In the data rows, 128 means zero.
Here are some points, one per row:
[114 110 123  93 104 121 130 105 119 126 138 116 118 120 122 148 114  94 113 109 166 122 172 123 122 113 139 155 140 117 232 118 132 100 153 155 117 116 107  92 109 126 179 166 130 127 120 120 146 133 108  69 145 131 104 177 112 110 109 123 118 165 104  94]
[131 138 104 114 102  99 118 100 142 139 122 113 145 103 115 135 124 149 129 173 151 133  83 114 116 132 114  98 110 126  76 130 119 157 104 198 137 122 134 103 119 122 123 115 129 113  79 121 119 122  81  79 134 142 114  77 146 117 119 178 125 120 116  86]
[186  84 125 115 124 161 136 118 120 196 156 124 136  89 115 124 123 114 180 157 109 165 120  98 145  97 168 176 116 102 124 136  93 145 122 119 149 114 180 124 117 137 115 124 125 109 142 119 159 139 148 146 187 101 110  89 116 149 151 118 107 119 105 151]
[178 129 109 187 111 113 123 132 132 119 124 161 129 116 114 120 129 145 177 131 163 101 117 176 191 168 130 205 121 167 103 113  92 101 136 111 141 113 121 111 128  98 203 125 127 171 155  92 133 117 131 138  94 130 131 108 125 121 107 146 107 120 169 109]
[148 124 107 133 141 149 116 144  74  77 152 118 142 148 103 163 133 139 170 108 106 138 137 108 122 114 111 124 146 135 131 144 156 176 147 136 173 100  96 172 115 117 108 108 161 120 123 115 125 170 121 100 108 109 159 165 138 166 116 119 118 125 127 139]
[129 139 115 128 111 176  96 109 105 177 135 153 134 161 121 105 154 121 133 143 134 185 124 116 128 153  56 138 118 131 127 135 127 114 100 124 100 160 131 129 107 106 128 156 112 157 120 120  56 143 177  92 155 157 141 144 122 169 159 114 148 107 129 160]
[120 180 128 120 149 194 129 169 174 114 150 111 162 151 206 122  89 121 150 113 160  93 120 126 118 129 109 122 129 117 111 153  94 146 182 150  94 122 115 126 120 144 104 117 148 117 102 109 151 140 184 126 131 147 123 155 122 128 136 154 120 149 123 131]
[125 117 127 123 147 110 170 100 114 163 129 123 134 204 132 150 134 148 126 126 148 123 130 116 106 101 125 154  85 110 106 124  92  77 121 131 153 124 133 159 158 119  88 124 112 110 169 124 107 112 100 116 128 110 151 159 140 104 116 146 120 122 126 101]
[150 103 180 195 117 146 179 117 116 123 123 176 122  75 145 130 107 140 128 116 156 112 140 175 142 105  86  76 122 153 118 123 102 136 101 135  97 126 113 128 157 178 139  96 113 173 147 159 141 122 113 123 113 133 112 126 121 139 169  94 162 136 176 139]
[179 119 107 144 133 128 147 126 134  79 128 117 116 127 117 116 103 129  94 133 104 174 147 171 107 122 123 114 122 113 126 141 173 112 116 111 133 107 125 118  96 101 175 115  99 169 144 149 124 130 127 188 182  99 119 147 120 103 113 203 111 122 195 126]
[122 166 144 108 132  99 142 136 168  86 170 131 138 171 106 154 145  76  87 140  87 132 127 118 133 112 113 141 117 110 105  94  81 131  76 133 110 106 145 119 160 112 129 125 165 125 138 125 104 130 122 131  94 111  90 148 175 130 130 106 116 111 113 147]
[128 105 144 120 140 119 132 111 152 109 148 129 106 114  99 116 127 154 106 184 118  68 107 110 176 127  75  85 108 170 116 125 155 112 135  83 137 149 144 112 150 110 100 117 108 117 112 111 123 122 160 109 172 103 128 144 128 132 102 102 113 115  94 100]
[110 103 125 118 114 127 101 154 107  95  99 139  93 113 135 143 101 167 113 120 103 105 147 115 116 104 130 117 165 147 112 121  44 123 154 158 141 129 114 133  65 117 157 182 131 111 133 121 133 127 117 193 129 166 137 107 119 116 120 110 161 115 107 138]
[142 114 114 137 125 113 107 111 116 111 124 112 139  95 120 128  97  92 128 110 121 128 138 149  98 126 140  87 106  96 126 126 157 104 187 136 130 127 149 133 114 169 149 167  84 115 130  84  81 122 109 140  67 109 135 133 114 113 136  71  94  96  99 159]
[132 179 120 123 166 134 116 145 151  98 125 115 154 133 118 132 116 123 129 118 143 130 145 114 120 117 183 122 178 109  96 118 157  67 142 123 133 174 116 153 142 144 107 124 170 132 133 126 120 138 143 118 153 170 122 100 118 165 133  93 142 169 141  57]
[123 125 104 115 169 127 124 136 111 130 111 134  93 123 123  98 180 115 116 129 114 124 127 116 104 132 149  99 138 142 177 126  71 156 117 165  93 124 164 143 209 115 125 132 103 117 120 128 118 140 164 103 124 133 180  82  97 101 109 145 129 115 131 118]
[133 127 178 171 131 125 119 108 102 121 136 151 134 162 137 112 151 108 175 111 128 109  98 189 187 117 132 113 122 118 160 114 121 121 128 154 115 125 127 111 110 187 112 124 111 173  98 193 113 132  99 160 120 123 132 120 124 117 126 117 150 154 134 107]
[108 113 106 169  97  95 141 155 113 128 124 139 102 134 150 125 126 105 105 127 132 154 121 157 115 130 169  87 112 127 156 159 115 137 154  67 180  69 130 143 100 124 132 139 181 103  98 151  89 107 121 145 143 200 105 155 113 142 176 112 135 113 117  99]
[ 98 132 117  95 108 116  87 141 117 149 122 122 106 112 130 112 105 173 162 141 105 122 108 128 154 171 140 143 121 125 122 122 164 124 105 130  99  85 101 107 208 119 120 166  94 104 136 150 160 134  89 164 152 122 122 168 124 171 143 109 115 127 138 106]
[101 142 108 117 127 107 148 116 124 120 120 111 120  88 124 112 138 142 136  98 122 124 101 153 128 173 130 158 147 110 126 133  98 152 122  87 133 136  89 146 108 123 103 139 124 107 150 146 117 128 105 106 194  65 111  74 123 146 125 121 131 140 138 221]
[119 118 147 141 100 108 103 145 169 109 136 124 135 116 194 132 130 170 139 130 139 116 166  87 102 114 129 155  97 124 153 116 178 115 128 113  95 113 124 127  89 161 143 123 153 143 135 170 134 115 115 104 135 113 144  89 127 115 154 117 133  75  98  84]
[104 146 113 115 114 115 111 143 107 169 118 110 141  74 107 129 179 150 107 106 152 139 109 122 117  99 127 130 161 111  95 115 120  86 138 142 133 119 145 149 143 113 114  81 150 135 112 140 174 153 138 128  81 124 136 201 143 121 110 122 116 102 125 158]
[116 107 150 126 178 110 119 162 170 103 135 133 132 132 123 174 137 102 135 130 104 150 114 121 128 130  68 147 142 121 161 151 144 104 136 141 135 126 149 149 158 119 107 122 132 114 149 121 174 121 100 112 111 206 139 111 190 118 116 147 113 118 124 169]
[109 155 154 108 112 176 116 160 154 116  86 138 138 167 168 146 123 110  94 135  99 155  96 122 123 116 125 114 153 120 127 150 125 155 166  91 173 197 119 127 131 163 137 143 130 131 127 150 165 128 159 114  69  60 126 114 143 153 132 134 138 167 117 108]
[116 109 125 103  99 114 110  96 143 102 133 129 132 148 171  96 106 103 130 126 119 160 192 119 120 123 168 128 114 144  93 126 148 106 131 121 141 121 113 104 153 128 108  98 112 157  87 104 155 109 143 103 100 142 154 122 106  95 117 107 173 201 118 197]
[116 160 137 126 157 102 140 108 158 158 124 133 129 136  93 102 160 195 146 113 127 136 172 114 112 145 120  82 125 123 145 111 137 184 100  87 123 162 158 131  47 110 115 123 115 105 128 100 159 110 117 119  99 125 113 146 127 114 121 144 140 157 138 100]
[111 105 123 134 151 152 107 157 138 196  93 120 118 167  97 115 149 100 107 150 113  86 122 127 104 158 160 121 137 173 126 130 181 127 111 220 117 110 133 143 120 121 120 104 137 126 125 117 130 133 157 128 149  96  80 111 111 130 143 136 134 118 124 153]
[133 115 108 135 118 122 170 116 107 141 150  94 141 118 125 130 112 104 123 143 162 113 126 124 145 118 107 135 130 147 149 115 182 119  97 104 109 148 117 134 149 115 191 182 141 107  81 130 121 119 124 214 100  98 135  93 126 125 123 178 130 120 181 127]
[128 131 133 131 142 120 153 105 103 123  94 136 107 142 132 143 132 121 117 117 123  89 104 111 113 122 190 146 146 121 121 121 128 184 106 109 135 202 132 100 125 120 120 105 136 129 172 117 131 121 107 119 153 165 181 195 163 108 127 140 117 104 115 149]
[131 144 165  94 120 162 150 115 100 164 136 125 141 101  96 130 116 129  85 103 129 156 130 123 148 167 126 168 112 132 120 147 154 170 125 105 116 114 114 112 132 121  88  97 108 125 176 129  78 126 160 152 116 150 105  79 105 121 103 134 123 137 118 106]
Along one direction, these points spread out more than along any other. Take the direction at right angles to it along which they spread out most. Go by this last direction. Where along it does each point below lie, from 0 to 99? 50 is the average, and the first point above lies past it. One standard deviation of the points above along it is 16.
[131 144 165  94 120 162 150 115 100 164 136 125 141 101  96 130 116 129  85 103 129 156 130 123 148 167 126 168 112 132 120 147 154 170 125 105 116 114 114 112 132 121  88  97 108 125 176 129  78 126 160 152 116 150 105  79 105 121 103 134 123 137 118 106] 29
[116 109 125 103  99 114 110  96 143 102 133 129 132 148 171  96 106 103 130 126 119 160 192 119 120 123 168 128 114 144  93 126 148 106 131 121 141 121 113 104 153 128 108  98 112 157  87 104 155 109 143 103 100 142 154 122 106  95 117 107 173 201 118 197] 67
[129 139 115 128 111 176  96 109 105 177 135 153 134 161 121 105 154 121 133 143 134 185 124 116 128 153  56 138 118 131 127 135 127 114 100 124 100 160 131 129 107 106 128 156 112 157 120 120  56 143 177  92 155 157 141 144 122 169 159 114 148 107 129 160] 32
[178 129 109 187 111 113 123 132 132 119 124 161 129 116 114 120 129 145 177 131 163 101 117 176 191 168 130 205 121 167 103 113  92 101 136 111 141 113 121 111 128  98 203 125 127 171 155  92 133 117 131 138  94 130 131 108 125 121 107 146 107 120 169 109] 49
[186  84 125 115 124 161 136 118 120 196 156 124 136  89 115 124 123 114 180 157 109 165 120  98 145  97 168 176 116 102 124 136  93 145 122 119 149 114 180 124 117 137 115 124 125 109 142 119 159 139 148 146 187 101 110  89 116 149 151 118 107 119 105 151] 23
[132 179 120 123 166 134 116 145 151  98 125 115 154 133 118 132 116 123 129 118 143 130 145 114 120 117 183 122 178 109  96 118 157  67 142 123 133 174 116 153 142 144 107 124 170 132 133 126 120 138 143 118 153 170 122 100 118 165 133  93 142 169 141  57] 68
[122 166 144 108 132  99 142 136 168  86 170 131 138 171 106 154 145  76  87 140  87 132 127 118 133 112 113 141 117 110 105  94  81 131  76 133 110 106 145 119 160 112 129 125 165 125 138 125 104 130 122 131  94 111  90 148 175 130 130 106 116 111 113 147] 45
[110 103 125 118 114 127 101 154 107  95  99 139  93 113 135 143 101 167 113 120 103 105 147 115 116 104 130 117 165 147 112 121  44 123 154 158 141 129 114 133  65 117 157 182 131 111 133 121 133 127 117 193 129 166 137 107 119 116 120 110 161 115 107 138] 68
[150 103 180 195 117 146 179 117 116 123 123 176 122  75 145 130 107 140 128 116 156 112 140 175 142 105  86  76 122 153 118 123 102 136 101 135  97 126 113 128 157 178 139  96 113 173 147 159 141 122 113 123 113 133 112 126 121 139 169  94 162 136 176 139] 66
[111 105 123 134 151 152 107 157 138 196  93 120 118 167  97 115 149 100 107 150 113  86 122 127 104 158 160 121 137 173 126 130 181 127 111 220 117 110 133 143 120 121 120 104 137 126 125 117 130 133 157 128 149  96  80 111 111 130 143 136 134 118 124 153] 27
[125 117 127 123 147 110 170 100 114 163 129 123 134 204 132 150 134 148 126 126 148 123 130 116 106 101 125 154  85 110 106 124  92  77 121 131 153 124 133 159 158 119  88 124 112 110 169 124 107 112 100 116 128 110 151 159 140 104 116 146 120 122 126 101] 39
